Each path below is one point turned by a fixed rotation once a step. After each direction that follows a path, write how fast that rotation turns it, in degrees per step (0 if it stays still).
Each turn is a multiple of 5 degrees from 10 to 175, or 0.
Each row of a path follows its step; steps can be skipped.

step 6: [ -6.3   4.9  13.8  11.9   3.9 -18.2  -4.3  -7.0  33.0   3.5   6.2   5.7
  -4.2 -16.3  25.1  10.5  -3.4  16.7  47.1  -0.7   4.1  -0.6  24.1 -14.2
 -12.2  13.3  -4.0  -1.7  -3.0  -2.9 -19.5   6.3  -2.0 -34.2  20.6  18.6
  17.3  -1.2 -30.3 -33.5   3.6]
step 8: [-10.1  34.4  -8.3  14.4  15.4 -10.2   6.7  -9.7  13.1   9.1  27.7  20.9
 -11.4 -10.9   2.2  -3.3 -13.9  -0.4  37.2 -14.2  10.9  -8.8   9.4  -3.6
 -12.7  -0.6  -3.5  20.0  -2.9   4.4 -11.2   8.1  -9.8 -18.9  38.1  -7.1
   6.4  26.1 -28.3 -33.1  -9.7]
step 9: [-10.4 -19.6  30.0  11.7   0.3   9.4   3.1 -13.0  22.9  12.6  28.2 -16.0
  19.8 -43.6   4.5 -16.1   6.3 -18.1  11.7   9.1  -1.6  -0.4  14.3   3.0
   6.5  15.4   4.6   0.2 -20.7  -0.9 -16.9   8.5  31.9 -32.9  24.7  10.0
 -10.5   4.0  -4.2  -7.9 -17.0]
step 11: [ -3.6  -6.9  20.3  16.3  14.8   8.2  -2.1  11.2   8.9   7.2  24.1  13.3
   5.9 -44.8   7.6 -13.6 -23.6 -22.5  18.2  10.0  -0.9  -7.8  20.2  -8.1
  -5.3  33.6   5.3 -11.8   3.8  -4.7  14.9   4.7  16.4 -37.6  21.9 -10.3
   3.9  20.7 -25.6   2.3  -2.7]
step 13: [ -3.9  10.2  23.1  10.6  16.8  -1.0   3.1  11.5  -9.1   8.3   9.9  17.9
 -28.0 -12.1  22.3 -11.7 -17.5 -19.6  22.0   0.6  -5.9 -10.4  40.6 -17.9
 -13.9   5.0  11.5 -29.8   9.6  -9.7  -4.5  20.5   2.1 -27.2  -1.2  -8.6
  15.8  38.8 -15.6 -11.8  -0.5]
step 15: [-12.3   1.2  31.0  -9.5  10.2  -0.8  15.2  -3.5 -14.8  19.6   9.5   6.9
 -34.1   4.5  27.2  -7.2   6.6  -0.9   3.0   2.4   1.2  -9.3  21.9  -7.2
 -13.2 -25.5   9.8  -3.2   0.3 -24.5 -20.6  18.7 -10.1 -26.8  34.9  -2.7
   6.0  33.1  -3.0 -24.7  -8.0]
step 17: [ -4.3  -8.0  34.0  -7.1  -2.2   9.6   4.4 -17.8   5.5  11.7   6.8  -6.1
 -18.3  -2.5  23.5 -12.8  -4.8   3.9   5.5  15.5 -12.4 -15.3  12.4  18.0
 -16.4 -17.0  23.5  15.4 -10.4  -2.0 -15.8   3.2 -17.2 -16.7  47.9  -0.1
 -35.3   7.2 -18.6 -20.4 -19.0]
step 18: [ -7.5  -2.4  -0.1   4.6  -6.2   5.4  -1.0  18.6   7.6   4.7  33.5  26.8
   2.3  -6.5  -8.8  13.6 -14.2  -4.1  35.6  18.5  13.0  -6.2  16.3 -21.5
  -2.6 -17.3 -19.2  -5.4  -3.1   3.6 -21.3  10.3  21.5 -26.0  27.9 -22.3
  -0.4  24.9 -13.6 -30.8 -22.5]
step 20: [ 11.3  12.3  -1.4  -1.6 -20.3  -2.2   5.8  19.5   0.5   8.9  17.0  12.1
  -7.2 -19.8   1.4  -9.6 -22.6 -22.5   8.1   3.9  26.4  -6.0  27.0  13.8
   2.1 -27.4  13.7 -15.9   5.3  21.4 -12.4  23.1   6.7 -23.4  28.9 -16.8
 -18.8  23.8  -5.9 -30.2 -21.2]
Speeds:
[ -6.0   1.6  -2.8   8.6   2.2   2.4   8.2  -4.9 -13.6   0.1   1.8  -5.3
   3.9  -1.7  -2.4  10.2   7.2   0.4   1.1  -4.7   0.4   1.1   0.3   7.5
   1.3   5.0  -0.6  -1.5  -1.9  -0.3  -0.1   0.9  -7.0  -7.0   7.6   1.1
  -0.3   1.8   8.3   5.2  -6.4]
55
[14.5  0.3 -5.5  6.3 -0.3  6.0  0.6 -8.3 -4.6  1.6  5.4 14.1  7.6  3.1
 -0.1  4.1 -2.4  7.1  0.3 -2.9  4.6  1.6 -1.4 -3.3  4.3 -4.5  0.8 -0.3
 -2.3  0.8 -0.1  6.5 -0.7  0.7 -1.6  7.2 -3.1 -4.9 -3.0 -4.0  3.2]
170
[ -0.7 -10.9   3.1   7.9  -1.8   3.0  -1.4  -2.8  -5.1   4.4  -1.8  -0.3
   5.1  -4.0  -1.5  -5.6  11.6  -2.6   0.0   2.0  -5.8   2.2  -7.5  -1.8
   0.3  -0.7  -9.3   4.8  -2.8   5.4   3.2  -2.3   3.9   2.3 -11.4  -6.7
  -5.1   1.1  -3.7  -3.9  -5.9]
155
[-2.3 -3.6  0.3  2.0  7.6  1.6  0.2 -1.0  1.7  4.0 -8.1  6.1 -6.0  6.6
  6.2  6.4  9.2  6.6  0.1  9.1  2.0 -9.7  5.2  2.2  8.2  2.2  1.2  0.2
 -1.5  1.6 -9.1 -9.6 -2.8 -1.2 -2.0 -2.4  1.5 -0.5  0.6 -4.3  5.7]
35
[  1.4   3.9   1.6   7.5  -2.7   0.0  -3.3  -4.3  -0.4  -6.4  -2.2  -5.6
  -4.1   5.2   1.1   1.2  -2.0  -5.4   6.9  -2.0  -8.1   1.8  10.9   1.9
   0.4   0.4   8.3  -8.7  -3.2   6.5  -5.9   2.8  -0.1   4.8 -13.9   4.4
  -5.3  -0.5   1.2   1.4  -3.4]
115
[-0.3  4.0  2.1 13.4 -2.2 -1.2  6.3  4.7 -6.5 -4.0 -8.1  4.9 -1.7  0.3
 -0.5  2.6 -3.7 -6.3  2.2  2.3  7.8  4.5  2.1 -4.4 -6.1 -6.8 -0.9  7.9
  2.2  1.6 -5.2 -0.9  2.2  7.6  2.2 -3.4  9.4  7.9 -4.2  1.7  2.6]
145

step 1: [ 17.3 -10.3 -21.5  -7.8  26.2  39.8  13.5  -6.0  -8.2  17.5  -4.7  23.7
  -2.0   9.2 -27.7   8.1  -6.4  13.6  27.7  -6.2 -25.2  27.8 -14.5   9.9
  -7.4   0.7 -16.4  -3.9 -13.0  16.4  16.3   2.6  17.4  -4.6   0.8  -9.3
 -15.0  -6.5  14.4  14.9  13.4]
step 2: [  5.5 -23.6 -16.2  13.4   3.1   9.5 -11.6  31.4 -11.9   8.5   6.5  34.2
  -6.7  39.1  10.2  14.1   5.7  -3.3  -3.6  -4.9  -0.7  -8.6 -10.4   2.0
   6.7   0.0 -17.1  -0.3  -0.9 -10.5 -36.1  -4.1   0.2   0.4   8.9  -9.5
 -14.6  29.9  25.2  14.6  25.3]
step 3: [ -2.4  -8.4 -44.1  12.5  -8.3  -1.7   4.7  27.3  26.2  19.5   8.0   4.1
  25.9   3.0  10.8  -1.3  -2.9 -27.1  -0.6 -14.5   1.8  36.0   5.7   0.0
 -18.4  -0.8   8.1  -1.4   5.0  22.2  -3.4  -5.9 -22.4   5.5  -2.0 -25.0
   6.3  24.1 -10.3  -2.4  15.1]
step 6: [ 12.9   1.6 -31.3  -3.4   5.6  23.3 -16.9  30.4   4.9  36.0  14.2  11.5
  15.9   7.4  -6.4  21.1   6.2   8.7  -0.3  -8.7 -26.8  15.5  -0.1  16.9
 -31.3  -5.1   2.6   1.7   8.6   3.2 -29.1  10.0 -16.7  -8.0  -2.6   2.9
  -4.7  -3.3  20.5  31.9   6.1]
step 7: [ -9.2 -28.5 -15.9  33.2   0.8   6.9   0.7  22.6  -4.3  10.7 -13.0   3.8
  26.6  14.6 -12.9 -12.1  16.2 -20.8  -8.1 -16.7 -15.7 -11.8 -39.4  -5.1
  -5.8  18.0  -0.5   2.9  -3.9  19.5  -9.9 -15.3 -15.9  26.8   1.2 -22.1
 -11.1  12.4   0.0   1.5  14.4]
step 8: [  5.2 -33.0 -30.8 -13.3   0.7   8.8   6.2  -3.1  -5.2  -6.1 -12.7 -14.7
  16.8   7.7   0.8  -7.2 -18.8 -17.9 -24.2 -23.9   0.4  37.8  -7.5 -31.2
  -1.6 -10.7 -13.1  -8.8 -15.3  -3.1   0.5  23.2  -9.5   0.3  11.0   8.5
  12.9  27.8 -11.7   8.9  19.8]
step 12: [ -1.9 -16.8 -14.4  14.8  17.9  36.2  18.3  -7.3  -1.6  -4.2 -25.6   6.9
  28.7  -1.8  -0.1  -3.5 -18.4   1.2  13.2 -22.6   3.9  16.7 -14.9  19.2
  -8.8   7.1 -21.8 -26.1  -9.3  14.1  11.5  18.6  -9.3  27.4   7.5 -16.7
   5.6  20.8  12.8   5.9  23.6]
step 13: [ 11.0 -34.3 -17.6  -0.6   5.0  16.6   2.2   6.8  -2.5  10.3  -1.6  24.7
 -26.0  16.5  -1.3  -2.2   4.6  -8.6  12.1 -21.0  13.5  28.0 -16.4 -13.4
  -3.6   1.0 -31.5  -9.6 -15.2 -18.7  -8.8 -18.8  14.4 -26.4  33.5  -6.8
   1.1  12.9 -13.8  13.7  18.0]
step 19: [-12.8 -22.7 -33.6   9.5   0.8  -1.6   7.4  32.9  12.1  10.9  -2.2 -12.5
  19.4  19.8  -5.7   8.3   8.8 -20.7 -32.9  -6.5  -6.5  22.3   2.4 -11.9
  -5.4  -8.8   7.7  -8.6  -3.0  -6.8 -37.3  10.7  -3.1   2.6 -18.1 -17.3
  13.1  26.7   2.5  16.3 -11.6]
Speeds:
[-3.1  1.9 -4.0 -6.0  6.6  4.8  1.8  5.0  8.5  6.6 -1.8  1.0  7.6 -0.1
 -1.2  0.7  0.8 -1.4 -4.8  8.8  4.9  8.1  8.0 -4.2 -6.5 -5.8  8.9  4.7
  2.8  3.4  4.0  4.5  7.1 -7.1 -1.3  2.6  5.8 -4.5 -2.6  4.0 -1.1]
135
[ 3.0  1.7 -4.5 -3.5 -2.3  1.1  5.7  2.9  5.8 -1.9  6.3  5.6 -1.7 -4.5
  4.2  0.2  0.5 -0.4  6.9  3.8 14.6  0.6 -1.3 12.3 -0.6 -4.1 -3.2  2.4
  4.2 -3.1  1.4 -2.7  3.4 -0.8  6.3 -9.1 -1.8  3.0  5.6 -8.1  7.2]
35
[  1.3  -2.6  -2.2  -2.4   4.1   3.1  -0.3  -1.4  -5.6  -4.2   3.8   0.3
  -3.2   1.9 -14.1   2.8   8.5   3.2  -1.2  -1.1   1.5  -1.3   4.9   7.3
   0.6 -12.0   1.5   4.5  -3.1  -0.1  -6.6   0.2  -0.3  -0.2 -14.6  -4.5
  -7.2   0.2   0.9   0.3  -5.1]
80
[-1.6 12.2  1.2 -5.9  1.0  5.1 -3.4  7.1  2.1 -1.0 -7.7 -3.3  0.5  1.8
 -4.6 -1.7  6.0 -4.3 -0.3  4.0  0.9 -3.3 -5.4  4.7  9.1 10.6  1.7 -2.7
 -2.0 -3.0 -4.1  5.7  9.1  5.1 -0.5 -5.0  2.2  6.9  4.1  5.7 -3.9]
145
[  7.1   1.7   7.0   5.2  -6.1   6.0  -0.4  -7.5   2.8   6.4   6.1   2.1
   6.4  -5.6  -3.1  -3.5  -0.8   7.2   2.0 -10.2   0.7  -3.3   3.9   2.6
  -8.1   8.1   8.1   0.5  -1.1   2.5   6.6   2.9   5.3   0.8  -3.9  -5.5
  -2.0   4.3   2.2   6.1   1.1]
130
[ 2.9  7.3 -0.6  3.1 -6.5  9.2 -1.1  9.3 -1.1 -2.2  1.2  5.7 -7.6  2.6
  7.7  5.5 -1.1 -6.3 -0.8 -0.9 -8.3 -7.6  4.8 -6.5 -8.1  0.8 -3.6 10.7
  1.2 -1.0 -3.1  1.0  1.6 -3.1 -1.8 -6.0 -2.1 -6.2  3.5 -1.2 -2.3]
90
[-0.7  0.9  7.8 -2.1 -0.2 -1.6  4.9  2.7  8.8  1.8  5.8 -0.6 -2.9  1.7
  2.4 -1.9 -5.0  0.3 -7.5 -5.9 -0.6 11.1  4.8 -1.2  7.8  2.0 -1.6  8.5
 -8.1 -9.4 -0.1 -7.0 -2.5  2.8 -4.3 -5.4  5.7  5.5 -4.7 -3.6 -5.6]
70
[ -4.1   5.7  -4.7   0.0   1.8  13.3   4.3  -3.1  -6.8  -2.0   1.8  -0.4
   2.6  -3.6  -2.9  -1.9  -8.0  -5.2  -0.6  -1.9   6.6  -1.2  -2.8  -6.4
  -1.1  -3.8  -2.8  -7.1  -0.2 -11.3   9.5   1.8  -1.4   2.6   0.9   0.1
  -6.9   0.6  -7.7  -1.5  -7.8]
90
